name the system of each run:
J830, path 1 (11 x 22):
8 4 5 0 -1 4 -3 2 2 2 -1 -4 9 -14 5 -1 -5 4 -13 -1 13 -6
2 8 -8 -3 2 -7 -6 -12 8 -3 -8 3 0 -9 -1 3 4 -1 -9 5 5 -9
-6 11 -6 -4 -4 -5 3 -11 6 5 -5 10 -10 -2 -6 3 7 -2 0 -5 -4 0
-7 3 1 -4 2 5 8 -3 -1 9 8 4 -1 2 1 4 -3 5 5 -14 -5 3
-4 -9 1 -7 14 8 0 -2 -4 1 7 -2 5 -1 4 7 -7 5 3 0 0 2
-5 -8 -2 -10 10 2 -3 1 -2 -11 -1 -2 -3 -1 -5 4 3 -2 0 11 2 1
-2 0 0 -4 -2 -3 6 8 -1 -11 2 2 -1 2 -9 -3 9 -7 2 6 -1 1
7 -4 -1 0 -4 -7 9 11 -4 2 3 5 9 5 -3 -9 0 -4 9 2 -4 -4
10 -15 1 1 -5 -6 0 1 -5 10 -5 -2 4 6 -2 -1 -5 -1 5 2 2 -5
9 -10 6 5 -8 -4 -6 -3 -5 1 -4 -10 -2 5 -4 3 3 -1 -10 -1 2 1
2 8 3 13 -2 -5 -5 -2 -1 -3 2 -5 5 5 1 -3 2 -2 -13 0 -3 7
J884, path 2 (11 x 22):
-10 -17 9 -27 16 17 -3 7 -11 -7 -2 -1 -12 2 8 -3 1 -10 1 13 -18 10
-13 -13 11 -4 9 -1 3 33 -9 -14 6 8 5 3 -9 -3 0 1 10 7 -7 10
4 -5 0 12 -6 -13 17 20 -5 -5 5 1 20 9 -11 -10 1 2 21 9 13 -4
26 -3 -6 11 -23 -6 10 2 2 9 -3 -7 9 3 2 -14 -3 -10 7 7 9 -10
23 -8 3 10 -16 -1 -13 1 1 13 -1 -3 -5 -1 9 -4 -9 -10 -19 -4 -10 -8
2 -4 11 17 1 -8 -22 -2 -4 5 -3 -1 -4 6 2 6 -6 9 -22 -15 -11 0
-11 13 1 18 1 -10 -10 -13 -4 -6 -12 -7 1 9 -5 3 7 19 -8 -8 4 14
-9 25 -14 9 -7 7 3 -15 7 -12 -7 -4 -6 -5 3 -2 9 6 -1 3 9 15
-8 19 -13 0 -1 21 1 -5 15 -9 4 9 -14 -17 9 -1 0 -1 6 1 2 -7
-12 6 6 -12 6 14 -1 1 8 3 0 10 -10 -10 8 5 -1 5 13 -8 -7 -24
-14 0 24 -25 8 1 9 1 -4 12 -2 0 6 -6 3 10 7 9 6 -6 -2 -12
J761, path 3 (11 x 22):
1 0 -7 11 2 6 -17 -6 0 -5 0 -1 -13 4 0 -3 -4 -4 -12 0 -10 6
-6 4 -9 12 -6 6 -7 0 1 -11 -4 3 -9 0 0 0 2 14 -2 -13 -5 4
-1 7 -10 8 -8 6 5 -2 4 -5 0 0 2 -5 15 3 1 15 9 -8 1 -1
2 6 0 -3 -1 13 2 -8 4 8 0 -4 0 -6 17 0 -6 3 6 1 0 -10
-3 5 13 -13 2 14 -2 -5 -1 9 -6 -1 -4 -9 2 -4 -2 2 -4 -8 4 -10
-6 8 11 -13 2 1 3 5 -1 3 -5 4 4 -15 -4 1 4 8 -9 -9 10 -6
-7 9 4 -11 5 -7 10 4 5 5 3 8 9 -13 -6 4 0 0 1 9 14 -3
-3 -2 1 -14 6 -5 12 -3 3 8 7 7 0 0 -15 2 -1 -14 8 12 5 -2
0 -12 3 -15 7 -9 10 1 -8 1 7 1 4 10 -15 2 8 -13 2 1 -6 1
1 -15 5 -2 8 -16 1 11 -10 -6 6 -2 11 11 -4 5 4 -4 -5 7 -10 8
0 -13 3 16 2 -14 -7 9 -5 -7 1 -3 0 14 -3 2 -4 -5 1 18 -4 11
J909, path 4 (11 x 22):
7 -6 -12 -4 5 0 2 -8 -12 5 -2 -4 8 10 4 -13 -2 -3 -1 2 -7 10
6 -13 -4 -9 -10 1 -1 14 -4 -7 -10 4 -6 -4 9 -4 2 2 -1 2 -8 7
4 -8 2 15 -8 1 -6 11 4 -13 3 -1 -7 1 -5 6 -1 2 -2 -3 -3 -9
3 5 0 18 6 -3 -11 -7 -5 1 -3 -5 8 12 -2 -10 -4 8 -1 -3 0 -7
-1 11 1 -2 -7 1 -4 -3 -2 7 -19 2 -1 -5 9 -15 1 6 -2 -1 3 2
1 10 3 0 -16 12 2 5 11 -6 1 3 -11 -17 3 3 5 -1 -7 -7 4 -7
-4 10 -4 6 11 0 -5 -9 6 -3 12 1 4 -3 -6 10 0 5 -8 -11 1 -15
-14 8 3 -10 13 -8 -3 -17 -3 10 -13 3 2 2 -1 3 2 9 1 0 3 1
-12 7 12 -15 -9 8 13 -1 2 2 -2 -1 -11 -6 2 7 8 -6 3 6 3 14
-4 2 1 1 10 7 12 5 5 -6 31 -3 6 -4 -2 12 -3 -11 -1 5 0 0
-6 -12 -8 -8 26 -11 -1 -3 -6 7 4 8 13 7 -5 0 -11 0 8 11 -2 -4
J616, path 5 (11 x 22):
-5 -8 -7 4 -8 3 -7 8 -10 -4 -15 7 -7 -3 -20 -7 -3 12 -7 -5 14 30
6 3 -19 11 -15 -2 12 -3 2 -25 3 -14 7 -5 0 14 16 13 0 -5 13 10
16 7 -26 11 3 0 -2 -18 11 -7 15 -1 1 4 11 -2 1 -13 -3 1 -15 -14
-3 -4 -1 5 -1 11 -17 -5 -1 11 -10 9 -20 12 10 -14 -12 -2 8 -5 -24 -5
-17 2 28 6 -3 12 0 11 -10 -1 -4 -9 0 4 6 5 1 21 7 -19 -1 7
-8 16 11 7 18 -2 2 4 2 -4 14 -7 28 -10 4 3 -3 11 -6 5 15 -11
-2 11 -13 -9 9 -4 -8 -7 14 7 -15 19 -4 -16 -1 -13 -8 -6 3 21 12 -17
-4 -3 1 -25 -22 3 12 -4 4 7 -18 12 -21 -8 -8 4 15 0 13 -10 -1 -5
5 -8 7 -11 2 -11 18 -4 -5 8 21 -5 15 4 -6 24 10 3 -5 -26 -9 -4
1 -18 -5 7 27 -20 -17 -6 -3 12 11 5 7 8 0 9 -21 -9 -10 22 -6 4
-16 -10 6 -4 -1 5 -9 5 -4 -10 -19 2 -26 5 -9 -4 -1 -8 9 33 6 23
J95, path 6 (11 x 22):
-12 6 -2 14 8 8 -1 5 -4 -16 9 0 4 5 -3 1 -1 14 2 -11 -2 7
-7 8 -12 -1 9 4 7 -2 6 -8 2 3 6 -2 10 -3 -1 5 18 12 4 -5
1 -3 6 -13 -9 8 8 0 3 1 -9 0 -10 -3 4 -4 5 -10 11 11 -1 -10
3 1 22 -2 -3 5 -1 5 -7 6 1 -8 1 6 2 -5 3 -6 -9 -9 -10 -6
3 -1 6 6 9 -10 -5 2 -8 8 0 -3 20 1 4 -4 -8 6 -10 2 4 0
3 -9 -8 -1 -4 -12 1 6 2 -1 -6 6 1 -10 -11 3 -2 0 -1 13 18 10
3 5 -7 2 -11 5 6 4 7 -11 9 7 -13 -5 -17 3 7 -10 -5 -9 -1 0
3 9 -12 1 9 1 -1 -8 1 2 9 7 4 5 8 -7 -1 -2 -1 -13 -21 -13
1 -14 -7 -7 2 -10 -3 -10 -5 13 -17 1 2 6 12 2 -5 10 15 8 -3 -2
-1 -10 15 7 -17 3 1 1 -4 -3 -8 -13 -13 6 -7 9 5 3 2 2 8 12
-4 20 6 21 5 12 -7 2 1 -13 15 -7 5 0 1 -5 -2 1 -17 -6 1 5
J95, path 7 (11 x 22):
8 5 1 0 0 6 1 -4 2 2 4 -3 7 -5 -2 -5 -1 -4 -3 -3 6 -20
7 1 1 -10 1 -12 -4 -10 1 7 -12 2 3 -5 1 1 6 -3 -9 5 0 -8
-1 -4 9 -2 -8 -12 1 3 0 6 -3 5 -5 -1 -4 10 2 0 -7 -2 -2 8
-5 4 1 12 2 4 1 0 -1 2 14 2 1 3 -8 5 -6 2 -2 -10 1 6
-3 3 -16 -3 13 6 0 -10 0 -1 4 2 3 0 -3 -3 -4 3 3 3 4 0
-1 -6 -7 -15 -1 -1 3 -3 0 -7 -9 1 -7 -2 2 3 9 -1 6 7 -5 -1
-3 -2 13 1 -3 2 3 7 -2 -2 5 -4 -4 7 4 4 5 -5 4 -2 -13 -3
-1 3 7 10 9 0 -3 0 -6 7 4 -4 11 8 4 -10 -10 1 3 3 -2 -3
5 -5 -4 -3 -2 -2 0 1 -5 0 -12 -1 5 -4 -3 -9 -2 3 2 11 14 6
6 -2 1 -1 -15 2 3 10 4 -11 2 2 -6 -8 -7 4 8 -5 -8 -3 1 1
3 8 -3 9 3 0 -4 1 6 2 11 6 2 1 2 -2 -3 -4 -7 -7 -12 -13
J616, path 8 (11 x 22):
1 -11 -14 -13 12 -2 15 -14 -6 10 10 -4 13 5 0 7 -6 0 17 5 5 4
4 -24 -2 -17 6 -3 2 3 -2 1 1 -3 -2 1 14 11 -4 -9 7 22 -10 1
1 -15 15 -5 -2 1 4 20 -3 -11 6 -2 -6 8 -5 1 5 -16 2 12 -11 2
8 -3 8 9 -2 -7 8 13 -12 -4 7 -5 16 15 -16 -18 2 -10 -2 4 1 6
17 -1 -9 14 -13 -7 0 3 -6 6 -9 -4 10 2 4 -19 -7 -3 -3 12 10 14
18 0 -4 11 -30 9 -2 2 3 -6 -8 -10 -9 -9 9 -4 3 -2 -10 1 6 7
15 7 1 15 -11 11 -8 -4 0 -10 5 -9 -3 1 -1 -5 5 -1 -20 -24 -8 -9
0 13 -4 21 6 -4 -22 -9 -2 3 -7 4 1 6 3 -10 -6 15 -14 -18 -10 -7
-20 19 4 17 -4 4 -12 -8 8 2 -16 5 -12 -5 11 4 -4 22 4 -4 4 2
-21 25 6 -4 4 20 8 -11 11 -4 6 0 -4 -14 2 12 6 13 5 -13 11 -11
-9 7 -12 -21 27 2 2 -13 5 8 7 14 11 -10 0 3 -3 6 5 -9 -2 -27
J830, path 9 (11 x 22):
1 -4 -11 -2 16 5 -6 9 -7 -4 11 9 6 0 -6 -11 -8 -4 -13 -6 -8 6
-2 -13 -11 1 1 -9 -6 8 -4 -9 -13 8 2 -1 -9 -1 1 16 9 0 7 1
2 -6 2 9 -18 -7 11 -2 3 -7 -1 -9 -3 10 -2 11 11 2 15 2 1 -2
6 2 6 10 1 3 3 -1 -3 5 13 -9 5 15 9 -9 -4 -13 1 2 -15 -3
3 -8 4 2 5 5 -16 6 -7 8 -11 3 -1 -2 5 -15 -14 1 -9 6 1 3
3 3 5 7 -16 -1 -5 6 3 -8 -12 -3 -5 -13 -5 6 5 11 -11 -2 17 3
3 21 -3 12 -5 -5 8 -8 10 -5 11 -3 8 -2 4 3 9 -1 -2 -4 0 -10
-2 8 -10 -2 10 0 -5 -15 2 17 -3 10 0 2 11 -12 -10 -3 7 4 -11 -7
-7 -10 3 -11 -9 12 -5 -4 0 9 -13 6 -19 -8 -2 7 -4 10 3 -8 4 7
-7 6 12 -3 1 10 9 2 2 -11 15 -9 3 -7 -2 18 11 5 -10 -15 1 -3
-10 8 -4 -7 29 -5 1 -4 -1 -4 11 4 17 2 7 -5 -1 -6 1 14 -8 -7
J761, path 10 (11 x 22):
-5 14 -12 12 -3 15 -5 4 6 -15 12 10 -9 -7 -8 1 3 11 -14 -37 -13 -1
-12 8 -12 3 10 -3 2 -7 5 1 -1 5 15 -5 24 10 -2 31 18 -12 -3 -12
-1 -6 8 -14 -6 13 5 -19 4 18 -11 -13 -8 -8 22 13 -6 6 15 13 13 -5
2 8 23 -16 0 30 6 -1 -3 1 6 -15 -3 -13 -8 -5 4 -12 -18 -8 13 -5
-16 20 10 -14 24 1 0 18 -3 -4 3 17 19 -15 -9 -16 0 4 -11 -6 6 -10
-15 -6 -2 -19 1 -24 10 11 6 13 -12 26 -2 -10 -8 6 -3 3 20 18 13 -3
14 -17 7 -12 -17 -10 26 -1 3 6 15 -6 -4 6 -23 20 9 -23 9 6 9 -1
9 0 7 -1 22 -11 8 -2 -15 -5 26 -10 24 23 -11 -9 10 -20 -15 -3 -19 -3
-10 -17 -1 3 23 -27 -20 7 -16 2 -14 11 4 19 3 -8 -9 4 -3 21 -18 20
9 -28 -5 22 -29 -7 -10 13 2 -15 -11 -4 -26 5 -14 16 -3 -1 2 16 10 27
21 11 -18 40 -14 9 5 5 6 -35 25 -14 6 14 -8 -8 9 -10 -5 -11 -4 -4
J909, path 11 (11 x 22):
-2 7 8 12 -12 -7 4 5 10 -4 4 2 -7 1 0 7 4 -5 6 6 -4 -5
2 5 -2 11 7 6 0 -10 -1 12 11 0 4 8 -2 -6 -10 -3 5 -4 -2 -7
3 -3 -2 -14 4 4 -1 -5 -9 8 -11 0 7 -5 2 -8 -2 7 -3 -4 6 3
1 -3 4 -7 -10 -3 3 8 4 -10 -6 2 -6 -11 -1 9 10 0 -7 4 4 5
-1 4 -2 13 1 -5 -1 -2 9 -6 13 3 -3 5 -7 9 0 -5 -1 2 -4 -5
-5 1 -5 2 10 -2 -2 -11 -7 10 -2 3 5 11 -2 -9 -7 3 9 -2 -4 -1
0 -3 4 -15 -9 7 7 2 -5 0 -10 -2 -2 -4 6 -5 4 3 4 0 3 8
5 -4 3 2 -6 3 3 9 6 -10 11 -3 -1 -7 4 12 2 -4 -7 4 1 -4
-1 -3 -3 10 14 -9 -11 -5 0 2 5 5 5 6 -5 0 -8 1 -2 3 -4 -9
-4 0 3 -5 -3 -2 -1 -4 -8 9 -17 4 -3 6 -7 -12 1 3 7 1 2 5
6 4 5 -1 -18 8 13 7 2 -7 3 -6 -1 -4 3 0 9 -4 -1 -3 4 5
J884, path 12 (11 x 22):
-4 0 13 8 -2 13 7 0 -7 -5 9 -12 1 14 -9 1 6 4 11 -14 -1 -8
5 5 -1 -8 2 5 4 0 -13 1 -9 -8 19 -1 14 -16 3 12 -1 -7 2 3
-3 3 2 0 -4 -8 -5 9 6 7 -9 11 -4 -15 9 -1 -7 -2 -5 20 7 9
-3 3 9 13 -6 0 -2 4 10 -5 10 4 -12 -3 -21 11 -1 -9 -3 1 9 -9
7 6 -8 -3 5 4 4 -10 -4 -3 3 -4 11 5 -8 -8 10 4 -1 -22 -4 -18
2 0 -10 -16 0 -11 1 -9 -3 16 -14 7 5 -3 18 -2 -1 6 3 1 -8 4
-9 -7 11 0 -2 -2 0 0 6 6 6 0 -15 -5 0 21 -7 -8 -4 15 4 16
-3 -3 3 4 15 14 0 1 -6 -17 15 -8 4 8 -20 -1 2 -2 -6 -4 4 -5
5 0 -18 -8 6 -7 1 -1 -9 -4 -15 9 13 5 1 -23 5 8 10 -3 -4 -6
3 -6 -3 -3 -22 -15 7 7 9 8 -10 8 -11 -6 12 9 0 -5 11 14 -2 9
5 -5 14 14 -4 10 2 5 5 -4 26 -12 -5 2 -2 17 -5 -11 -6 -1 -1 -4

runs to name:
path 13 (2 x 22):
-8 8 11 13 -7 -20 15 14 12 5 18 5 9 -7 -7 21 -2 -1 5 11 17 6
0 2 -7 6 13 0 12 -16 -3 9 15 -3 7 22 -19 -9 -6 -19 21 17 7 -3
 -> J761
path 14 (2 x 22):
-5 20 5 10 -4 12 -1 -1 10 -2 11 5 -16 -8 -17 -5 -5 -22 -14 10 11 13
-10 10 -17 -1 9 6 7 4 0 -5 11 21 1 2 -22 -13 0 1 9 -18 -6 -3
 -> J761
path 15 (2 x 22):
8 1 -22 -7 -2 10 7 -6 1 6 2 4 4 -5 6 -13 -6 -4 7 4 4 4
12 -19 -7 -8 -14 6 0 5 0 0 -7 -1 -7 -3 11 4 -1 3 5 -6 -8 -7
 -> J616
path 16 (2 x 22):
-17 -3 1 0 14 10 -3 14 -7 -27 -2 3 1 9 -9 -8 11 14 16 -8 -9 -12
-3 14 3 1 0 -6 18 3 1 -7 -1 -5 19 9 18 -9 13 2 24 12 -5 -13
 -> J95
path 17 (2 x 22):
-6 0 5 -6 4 10 0 -5 -10 -4 -7 -11 2 1 8 -2 3 7 -1 -1 1 12
-6 6 4 0 2 4 -1 11 5 -12 5 0 -2 -10 9 4 -1 -3 -8 11 1 7
 -> J909
path 18 (2 x 22):
2 12 -17 3 -11 -12 11 -4 -4 9 -8 10 10 0 -8 -16 1 2 4 -1 11 21
15 -7 -19 3 -22 7 9 -8 7 4 2 -5 -5 -11 12 11 -4 2 4 -2 9 12
 -> J616
path 19 (2 x 22):
-6 9 -7 10 4 2 -2 -6 -1 -9 4 2 -1 5 -18 -2 3 4 -2 -9 5 0
-3 12 -17 -5 3 -1 6 -7 3 -6 0 5 3 -4 8 -2 5 5 3 -1 -6 3
 -> J95
path 20 (2 x 22):
2 -2 -9 1 0 15 -2 -15 4 5 3 -5 -6 2 17 6 -4 6 10 -10 -11 -12
-10 -4 16 -13 12 7 -9 -5 -7 6 -9 -7 -3 1 17 3 -2 8 0 0 -10 -3
 -> J884
path 21 (2 x 22):
-4 9 -10 -6 -5 1 16 -9 2 1 4 3 -1 0 -12 5 7 0 7 -5 9 10
5 -5 -18 -10 4 13 9 -4 2 -1 12 0 3 -9 4 3 -4 -4 5 2 3 0
 -> J884
path 22 (2 x 22):
0 -10 -2 -7 -1 -2 9 -1 -1 18 22 12 -7 3 -16 18 -5 -8 -8 -25 -13 9
-7 -17 0 2 29 2 -5 -4 -17 1 16 -6 15 15 -16 7 -10 11 -2 -13 1 3
 -> J830
path 23 (2 x 22):
10 8 0 -10 -2 -5 4 -3 -2 15 0 0 12 -6 23 -10 -2 -5 -9 0 -11 5
-8 -3 9 8 3 -1 -11 5 3 16 3 10 -13 -4 -3 6 -20 -4 -8 8 3 11
 -> J884
path 24 (2 x 22):
13 -18 -9 -14 -4 -1 1 1 1 6 -2 7 -1 -8 -8 2 -5 -4 -2 -3 2 -10
9 -18 0 -7 5 -14 -2 0 -2 2 4 -1 4 5 1 12 2 -3 -5 1 -12 -9
 -> J884
path 25 (2 x 22):
4 4 3 7 12 13 -3 3 -4 5 16 -2 6 4 6 -12 -12 -12 -10 0 -9 1
-6 -9 -1 -1 10 0 -17 3 -4 0 -14 11 -7 2 -7 -9 -8 10 2 -2 -4 -8
 -> J761
path 26 (2 x 22):
10 10 -15 -1 -12 -13 8 -3 -1 -9 -9 -1 16 -6 -3 -3 16 13 -10 -15 7 3
4 13 -19 8 -4 -9 3 -12 16 8 6 9 -2 -8 17 8 -6 -7 -2 12 -2 2
 -> J884
path 27 (2 x 22):
-12 21 15 -4 0 15 7 2 -1 5 -2 -1 -6 2 19 -17 -3 -9 9 12 -7 9
-1 3 7 -9 6 22 6 19 5 0 17 5 4 -20 5 -3 -10 -6 -2 -1 3 -13
 -> J909
path 28 (2 x 22):
-12 -4 1 2 -1 -14 -7 10 -10 -13 -18 7 -4 4 -18 -3 9 11 -8 4 5 29
-7 13 -8 17 -12 5 17 21 6 -20 23 7 4 -6 -1 4 4 4 6 -12 0 13
 -> J95
